50 stands for zero in the data rows.
Here is a table of points, one per row:
[54 54 46 34 50 69 52 46 49 30 33 52 52 36 55 33 31 44 56 59 65 36 43 49
 29 53 72 14 81 52 61 61 47 55 49 44 57 54 42 49 59 40 62 33 31 14 41 47
 75 57 37 32 69 39 75 48 48]
[87 59 28 38 55 58 34 50 70 59 78 69 32 55 42 50 34 54 50 62 74 17 42 68
 62 62 57 60 51 38 51 27 60 34 27 14 53 41 66 50 40 45 62 83 81 54 39 38
 48 37 48 45 67 56 38 49 49]
[69 41 52 62 36 43 81 47 32 71 64 73 39 52 46 44 48 48 39 55 57 45 47 29
 53 64 49 31 48 28 43 48 52 79 39 73 63 24 54 39 65 54 34 61 46 37 45 49
 48 70 46 77 38 25 47 67 52]
[51 61 69 49 79 43 43 38 69 50 30 39 63 58 68 23 34 50 49 40 49 26 57 52
 43 49 40 19 33 58 60 41 56 51 43 50 38 52 69 61 39 48 60 59 33 74 67 61
 46 61 69 79 62 24 15 51 53]
[54 47 31 53 66 49 65 58 50 54 49 45 35 19 59 63 52 45 54 50 43 61 40 33
 39 54 38 58 63 84 44 46 60 44 50 67 30 50 31 30 55 34 67 74 47 57 62 35
 65 54 81 34 54 46 45 59 52]
[53 19 44 93 27 37 42 45 66 35 45 45 39 50 45 45 55 42 62 57 30 64 28 52
 45 64 51 51 45 55 69 70 55 44 68 26 57 44 34 56 42 30 49 52 53 93 39 39
 83 50 14 71 46 43 42 59 50]
[50 55 59 31 46 44 53 79 54 47 33 35 64 43 42 83 81 59 45 52 56 28 56 32
 67 59 31 49 40 77 42 39 54 52 51 53 60 44 57 57 42 78 65 50 36 47 37 34
 53 51  0 44 75 35 51 51 39]
[87 59 59 33 68 36 33 56 56 30 63 69 42 80 45 45 55 58 57 25 13 32 43 46
 62 57 39 67 34 29 58 60 66 32 50 57 46 59 52 25 62 48 55 33 21 56 54 49
 50 68 59 43 52 43 72 42 39]
[51 58 47 42 44 44 46 49 40 46 50 63 68 54 45 46 43 89 45 44 67 49 44 58
 44 82 54 53 61 50 67 41 34 57 44 71 46 69 45 45 50 31 32 49 42 76 46 56
 42 42 41 30 51 70 30 47 39]
[57 51 27 50 63 32 36 78 58 53 30 33 70 22 49 47 61 50 58 28 23 65 39 54
 49 54 76 37 64 40 48 48 53 70 48 31 60 50 40 33 49 71 33 55 81 45 66 38
 33 53 56 42 53 63 47 56 57]
[50 14 51 46 44 67 60 60 38 26 31 51 34 50 20 45 49 71 56 58 60 63 53 56
 32 38 56 52 35 60 80 24 63 27 50 37 48 57 57 50 71 85 51 65 45 35 78 65
 41 44 48 60 29 41 51 37 54]
[33 43 34 54 59 54 43 37 13 49 79 10 73 59 56 56 49 44 50 46 55 28 50 46
 43 50 63 69 47 58 62 49 49 51 47 58 75 38 53 26 45 66 66 45 40 41 48 62
 68 40 43 64 51 53 48 51 56]
[34 58 30 51 52 57 50 27 65 75 21 37 32 84 35 66 33 52 42 27 44 29 51 64
 52 43 46 34 60 43 32 58 54 42 52 76 52 80 35 46 59 54 54 71 65 48 54 41
 62 56 34 44 34 73 45 64 44]
[69 38 80 61 71 47 64 51 42 63 58 59 53 57 66 60 44 53 62 47 55 65 58 30
 22 41 48 34 67 46 32 61 27 35 45 29 41 70 64 33 60 49 60 46 54 51 34 52
 37 22 29 74 46 57 50 53 52]
[53 59 48 72 58 57 52 61 49 58 39 87 73 40 47 41 28 31 52 36 40 50 60 39
 55 32 50 68 42 75 62 34 37 46 58 53 76 50 47 60 53 47 55 39 63 58 29 37
 49 57 56 36 17 47 43 61 42]
[57 42 21 43 38 50 60 57 54 23 61 45 41 40 68 39 58 22 35 39 42 56 67 52
 39 54 48 39 41 42 47 40 55 58 65 64 59 69 66 54 45 55 57 58 54 64 39 56
 51 48 62 48 53 83 51 56 32]
[40 63 24 52 50 40 73 38 86 57 64 55 58 47 47 60 58 42 66 51 35 59 37 61
 23 53 50 44 19 69 56 30 38 72 47 53 37 47 59 48 59 46 43 36 48 45 59 44
 54 36 56 42 51 61 63 53 49]
[44 53 53 40 70 63 36 43 47 55 58 56 70 29 27 63 72 25 62 48 34 62 68 59
 40 52 66 38 33 50 46 42 64 44 59 60 42 46 31 49 68 26 42 75 61 60 28 67
 59 57 53 46 53 47 47 33 40]
[40 31 51 55 35 51 40 56 53 54 64 38 50 22 39 37 50 58 68 35 62 14 63 41
 39 50 41 61 65 54 42 61 56 48 49 61 26 56 69 65 51 51 33 37 67 39 41 48
 48 66 55 77 45 55 68 41 61]
[62 54 47 54 80 52 87 53 64 50 17 32 52 50 45 34 30 56 36 61 29 57 54 75
 57 47 57 92 65 39 46 54 79 67 30 54 33 42 62 58 43 41 47 42 34 51 34 52
 52 38 51 73 56 51 44 22 50]
[53 40 30 51 54 59 44 67 35 42 40 53 44 72 43 44 31 55 74 42 65 56 61 64
 63 50 23 30 40 67 50 69 61 62 58 60 49 22 53 35 43 34 46 45 55 63 52 59
 29 35 53 35 68 64 52 64 46]
[77 52 67 41 57 43 51 39 59 61 41 49 36 69 55 52 82 51 40 55 62 69 41 47
 28 24 44 66 65 62 63 49 34 32 61 57 69 36 45 51 37 36 29 50 57 30 36 57
 40 68 48 54 59 55 40 65 55]
[64 37 42 59 39 45 45 33 35 53 70 64 49 37 61 41 71 55 59 74 34 34 63 57
 49 32 59 39 56 62 39 67 68 55 12 60 52 62 23 79 24 61 71 47 34 45 69 60
 31 45 37 30 33 52 50 53 51]
[61 47 37 44 25 48 43 77 51 63 56 45 68 61 58 35 58 50 52 49 40 67 59 64
 82 54 50 49 36 50 51 52 14 32 60 49 35 63 27 65 61 35 58 48 36  8 43 34
 61 35 68 71 57 40 24 63 49]
[35 26 69 45 52 59 60 70 59 83 55 31 35 50 55 14 64 48 58 69 56 26 28 41
 62 41 61 37 41 54 32 51 30 47 48 48 69 49 39 46 57 68 45 44 37 76 43 51
 54 48 68 37 55 71 62 14 50]
[41 59 85 53 37 46 49 54 53 49 90 38 43 57 44 42 27 55 50 48 40 57 56 47
 36 50 51 50 55 62 52 68 68 71 85 31 45 50 64 50 34 55 50 76 42 12 58 31
 46 61 40 31 42 66 35 26 47]
[51 61 55 33 32 55 29 48 41 60 42 44 66 55 56 40 36 84 32 55 25 67 49 58
 46 53 21 38 54 49 53 47 56 36 39 59 69 39 68 57 51 42 45 60 60 68 54 44
 56 37 59 53 53 58 72 53 35]
[29 59 49 31 37 46 86 49 60 48 77 43 48 54 66 58 28 43 51 43 51 61 70 37
 57 56 37 43 70 50 54 40 82 22 45 32 59 55 10 64 57 63 26 19 59 59 46 66
 37 57 46 48 59 38 43 46 66]
[18 42 51 28 74 49 40 52 51 37 68 76 68 45 53 16 56 44 43 60 82 68 34 63
 55 53 38 60 52 38 32 52 49 40 56 61 36 38 44 41 45 67 67 40 57 47 70 38
 64 61 23 57 39 61 48 51 59]
[44 41 57 48 18 33 41 39 34 67 18 67 67 54 68 68 34 20 58 74 63 43 44 46
 34 44 45 87 28 32 49 50 55 65 49 37 46 67 28 50 57 49 51 56 63 51 69 39
 34 66 62 57 84 53 55 49 23]
[71 74 79 89 50 45 54 49 52 22 52 16 57 40 30 51 38 37 63 61 64 62 33 52
 57 44 26 49 52 13 46 33 33 46 43 80 56 55 30 58 41 58 63 46 68 39 51 70
 47 42 52 40 51 43 61 44 60]
[44 43 58 53 44 62 46 40 30 55 51 40 33 39 73 43 53 55 52 26 54 56 36 77
 35 59 54 78 28 46 24 56 52 43 51 43 58 58 76 63 70 56 47 41 46 51 50 50
 54 50 36  5 55  8 46 63 68]
[49 86 53 50 31 74 48 30 56 37 51 59 43 47 58 57 73 54 59 58 58 51 28 49
 70 37 55 54 69 62 45 60 49 54 70 53 61 54 54 33 55 51 46 42 57 51 49 42
 23 34 62 79 37 22 37 51 30]
[54 67 58 46 65 45 52 47 55 52 40 49 41 45 62 52 51 46 54 61 62 33 70 35
 57 58 36 69 45 40 54 59 35 50 71 30 60 42 35 51 44 44 19 62 39 40 62 60
 56 24 53 54 15 42 71 65 52]
[56 90 49 42 30 53 63 44 31 57 29 47 47 74 33 14 81 55 46 31 50 57 69 33
 52 52 53 55 49 45 59 50 50 61 42 36 27 39 59 51 48 39 68 52 61 72 65 55
 57 49 47 42 52 62 48 45 57]
[38 49 83 51 49 30 39 37 43 39 48 46 37 53 33 54 51 21 52 68 46 48 53 58
 72 60 60 49 76 69 51 54 43 44 20 42 40 45 73 50 67 63 31 35 44 42 45 51
 55 48 63 51 43 63 49 76 42]
[31 30 32 55 47 50 50 46 69 44 63 45 58 63 42 62 45 33 32 51 51 57 71 54
 57 46 47 55 84 48 56 68  5 55 35 46 44 46 69 41 47 61 49 70 45 61 57 58
 36 66 50 32 50  8 66 26 51]
[30 55 45 72 50 45 48 35 70 38 46 69 39 36 37 63 38 75 56 34 45 72 60 25
 64 39 84 66 31 52 23 42 42 38 49 52 62 36 44 55 45 46 57 58 30 45 54 57
 48 56 61 65 82 67 56 64 48]
[37 13 68 30 38 66 54 40 55 37 51 50 83 56 51 64 63 53 48 43 62 42 34 39
 63 37 55 49 51 28 49 49 72 68 49 49 57 46 60 54 48 40 61 56 44 46 45 38
 50 37 55 32 36 53 53 65 80]
[46 47 55 74 78 53 34 52 44 54 68 45 36 55 57 58 64 50 21 42 82 63 64 48
 62 33 65 38 33 46 65 61 62 59 30 52 44 64 45 64 46 46 18 36 52 44 55 19
 57 45 54 57 51 38 65 40 43]
[57 54 35 46 39 60  0 56 58 55 42 44 40 64 67 59 35 52 34 60 47 68 47 42
 44 68 52 43 47 61 43 26 59 71 58 60 30 45 43 49 58 52 61 43 47 60 37 65
 40 53 49 48 36 61 54 42 66]
[43 47 66 33 53 47 59 38 43 63 48 55 19 12 61 85 45 66 44 43 55 58 58 62
 75 47 32 42 43 35 71 62 31 66 41 28 57 44 52 46 49 39 73 27 60 40 53 66
 64 67 55 61 37 63 39 29 50]
[27 46 46 52 65 54 69 69 33 32 41 61 49 70 53 68 59 68 24 71 23 27 45 58
 37 72 68 38 35 47 44 57 40 41 74 53 28 48 49 53 21 49 61 36 92 50 40 64
 39 55 69 42 52 40 62 60 48]
[49 77 31 61 44 40 46 64 28 67 44 73 55 41 37 81 53 37 54 62 54 53 29 50
 53 36 51 42 65 35 46 46 52 27 81 51 51 53 76 60 37 46 33 44 15 57 54 53
 61 52 63 57 52 56 40 46 67]
Along one direction, these points spread out more than along any other. Take the direction at right angles to it along which they spread out most. Then take the direction at right angles to both along which they spread out most. Go by this last direction. How far along it is each point below, from 0 to 99? The average is 50, and the first point in the table lies past the average. One standard deviation of the points above along it is 16.
[51 58 47 42 44 44 46 49 40 46 50 63 68 54 45 46 43 89 45 44 67 49 44 58
 44 82 54 53 61 50 67 41 34 57 44 71 46 69 45 45 50 31 32 49 42 76 46 56
 42 42 41 30 51 70 30 47 39] 38
[44 41 57 48 18 33 41 39 34 67 18 67 67 54 68 68 34 20 58 74 63 43 44 46
 34 44 45 87 28 32 49 50 55 65 49 37 46 67 28 50 57 49 51 56 63 51 69 39
 34 66 62 57 84 53 55 49 23] 66
[71 74 79 89 50 45 54 49 52 22 52 16 57 40 30 51 38 37 63 61 64 62 33 52
 57 44 26 49 52 13 46 33 33 46 43 80 56 55 30 58 41 58 63 46 68 39 51 70
 47 42 52 40 51 43 61 44 60] 45
[57 51 27 50 63 32 36 78 58 53 30 33 70 22 49 47 61 50 58 28 23 65 39 54
 49 54 76 37 64 40 48 48 53 70 48 31 60 50 40 33 49 71 33 55 81 45 66 38
 33 53 56 42 53 63 47 56 57] 75
[34 58 30 51 52 57 50 27 65 75 21 37 32 84 35 66 33 52 42 27 44 29 51 64
 52 43 46 34 60 43 32 58 54 42 52 76 52 80 35 46 59 54 54 71 65 48 54 41
 62 56 34 44 34 73 45 64 44] 49
[43 47 66 33 53 47 59 38 43 63 48 55 19 12 61 85 45 66 44 43 55 58 58 62
 75 47 32 42 43 35 71 62 31 66 41 28 57 44 52 46 49 39 73 27 60 40 53 66
 64 67 55 61 37 63 39 29 50] 41
[69 38 80 61 71 47 64 51 42 63 58 59 53 57 66 60 44 53 62 47 55 65 58 30
 22 41 48 34 67 46 32 61 27 35 45 29 41 70 64 33 60 49 60 46 54 51 34 52
 37 22 29 74 46 57 50 53 52] 38
[87 59 59 33 68 36 33 56 56 30 63 69 42 80 45 45 55 58 57 25 13 32 43 46
 62 57 39 67 34 29 58 60 66 32 50 57 46 59 52 25 62 48 55 33 21 56 54 49
 50 68 59 43 52 43 72 42 39] 16
[41 59 85 53 37 46 49 54 53 49 90 38 43 57 44 42 27 55 50 48 40 57 56 47
 36 50 51 50 55 62 52 68 68 71 85 31 45 50 64 50 34 55 50 76 42 12 58 31
 46 61 40 31 42 66 35 26 47] 51
[64 37 42 59 39 45 45 33 35 53 70 64 49 37 61 41 71 55 59 74 34 34 63 57
 49 32 59 39 56 62 39 67 68 55 12 60 52 62 23 79 24 61 71 47 34 45 69 60
 31 45 37 30 33 52 50 53 51] 63
[57 54 35 46 39 60  0 56 58 55 42 44 40 64 67 59 35 52 34 60 47 68 47 42
 44 68 52 43 47 61 43 26 59 71 58 60 30 45 43 49 58 52 61 43 47 60 37 65
 40 53 49 48 36 61 54 42 66] 54
[46 47 55 74 78 53 34 52 44 54 68 45 36 55 57 58 64 50 21 42 82 63 64 48
 62 33 65 38 33 46 65 61 62 59 30 52 44 64 45 64 46 46 18 36 52 44 55 19
 57 45 54 57 51 38 65 40 43] 46
[40 63 24 52 50 40 73 38 86 57 64 55 58 47 47 60 58 42 66 51 35 59 37 61
 23 53 50 44 19 69 56 30 38 72 47 53 37 47 59 48 59 46 43 36 48 45 59 44
 54 36 56 42 51 61 63 53 49] 72
[61 47 37 44 25 48 43 77 51 63 56 45 68 61 58 35 58 50 52 49 40 67 59 64
 82 54 50 49 36 50 51 52 14 32 60 49 35 63 27 65 61 35 58 48 36  8 43 34
 61 35 68 71 57 40 24 63 49] 56
